Each row is where one point has got to under a steady rotation. How many steps took it there?
The counts run from 0 to 422.
[123  84 143 121 111 101 148 133 130 134 147 129 111 214 103 121 128 123
 115 115 163 148 112 133 125 184 127 131 167 146 153 147 134 131] | 411
[119  92 134 158 124 140 147 100  83 139 191  89 111 169 126 119 133 130
 137 143 160 115 170 136 147 175 144 136 175 134 145 162 133 161] | 166
[114  79 130 181 145 164 123  98 111 113 191 106 122 147 116  98 126 142
 147 113 143 124 176 114 140 137 128 146 164 181 147 166 152 135] | 174
[113 110  90 112 161 134 154  87  84 123 112  74 106 181 127 131 119 151
 150 102 132 107 124 122 192 123 100 138 123 139  88 151 118 137] | 260
[134 136  89 188 120 122 114 140 118 116 157 103 171 111 126 114 157 130
 107 190 138 129 113 134  86 167 123 129 173 160 105 121 126  95] | 328
[155 141  85 126 127  72 112 137 110  87 142 145 163 158 143 159 171 168
 138 148 111 142  81 109 135 112 136 132 139 108  99 102 109  83] | 234
[135 144 106 149 162 103 162 133 138 118  94 115 112 161 133 137 156 165
 114 146 168 146  89 123 173 168 124  78 153 143 119 119  92  87] | 243
[ 94 138 114 106 163  87 168 111 123 101 104 112 121 131 156 129 163 113
 145 151 158 110  89 116 150 178  85 114 130 132 108 131  71 118] | 368
[133 158 100 134 129  83 126 143 160 125  81 177 163 173 122 160 150 119
 124 148 124 143  50 126 110 142 143  81 125 134 135 119 118 106] | 110
[118 145  90 134 127  82 128 122 150 123  85 158 185 172 123 154 143 125
 124 125 111 109  66 137 123  86 118 115  91 145 125 102 124  97] | 109
[138 127  78 156 148 172 101 150 107 103 136 124 112 171 114 147 108 148
 141 147 148 156  83 134 153 162 118  82 177 126 103 149 133 154] | 13
[120 114 115 156 137 101 139 133 131 162 118 140 128 176 119 121 122  94
 156 121 132 104 121 143 128 179 129  83 162 143 182 161 138 180] | 286
[154 158 113 131 132  76 149 130 115 132  85 131 131 187 143 167 173 127
 111 178 148 129  76 140 134 162 155  89 135 105 133 119 134 134] | 118
[120  99 141 154 110 106 145 100 127 165 166 133 146 208 109 118 118 111
 144  96 154 108 124 127 132 143 148 104 150 154 192 167 148 157] | 287
[ 89 102 111 146 109 155 126  95 127  87 169  90 157 135 136 110 148  93
 120 142 147  84 110 104  75 151 100 153 117 165 122 125 119 143] | 322
[131 139 118  95 161 100 149  98 116 130  80 130  95 176 157 146 173 125
 154 150 141 106  96 131 169 168 143 109  98  98 137 154 136 172] | 255
[135 144 134 136 159  83 148 134 139  87 130 173 129 158 174 137 176 118
 152 146 149 145  77  87 159 155 128 107 141  99 137 135 102  98] | 364
[143 104  90 157 149  63 119 132 134 129 108 142 150 116 155 105 203 104
 134 162 106 119 138 141  89 174 148 131 132 139 161 119 158 124] | 79
[ 77 147 129 158 134 169 156  83 123  95 154 104 131 176 106 136  92 125
 132 125 167 113  86 102 134 144  86 132 146 150 120 150  95 137] | 22
[151 142 104 138 115 141 101  95 106 110 157 123 155 183 117 166 115 161
 151  99 115 100  96 112 158 100 141 118 129 110 120 157 172 144] | 11
[131  75 139 153 143 130 109 123 134  94 193 152 139 144 162  95 140 124
 173  88 118 102 135  93 115 142 123 133 144 123 174 151 164 134] | 57
[110 114  78 139 144 120 103 131 122  95 104 135 140 144 134 110 165 144
 100 168 108 182 143 149 144 116 144 172 130 175  86 119 151  69] | 90
[129 142  73 115 187 105 118 135  96 143  73 147 110 159 132 143 122 117
 168 141 105 120  92 150 179 123 108 106 130 113 136 164 140 173] | 262
[114 149  82 133 189 155 141 106  92 123  62 103  98 168 123 145 109 136
 148 150 144 128 101 137 181 155 105  94 119 160 109 137 123 174] | 130
[127 117  84 147 186 142 115 132 113  57 101 124 132  99 160 101 160 144
 151 164 130 138  95 117 165 160  94 111 136 140  85 123 103 116] | 352
[137  59 111 117 138 117 129 116 108  95 151 128 100 216 115 103 115 169
 150  78 131 133 125 131 185 134 111 143 145 127 135 145 132 132] | 396
[145 148  90 140 138 158 108 129  81  98 122 122 108 190 143 167 137 158
 113 177 142 159  98 135 155 159 141 128 157 119  85 141 151 149] | 5
[115 151  92 155 146 136 102 102  99  92 143 121 154 113 149 139 176 159
  91 199 120 151 138 121 135 110 154 160 131 150 102 116 147  86] | 343
[126 101 145 114 119  94 147 126 115 130 169 136 116 215 125 126 118 115
 163  85 149  89  96 118 133 162 115 122 151 105 158 157 129 167] | 279
[123 118 108 125 109  82 133 155 118 157 128 172 125 205  97 147 138 110
 131 138 124 148 104 151 104 156 148 138 164 112 158 141 142 146] | 410
[125 160  76 136 156 113  96 120  93  96 112 143 169  91 178 141 177 115
 150 171  96  99 105 119 127  97 146 145  99 117 118 130 156 126] | 347
[120 167  51 129 148  67 131 127 109 131  80 118 170 133 137 137 149 130
 147 147 121  99  65 130 143 110  95 120 118 127 100 104  65 100] | 238
[ 88 104  93 167 177 163 109 139  96 126 121 145 130 110 107  98  99  99
 151 167  95 142 148 155 117 141  89 155 163 162 140 151 154 158] | 176
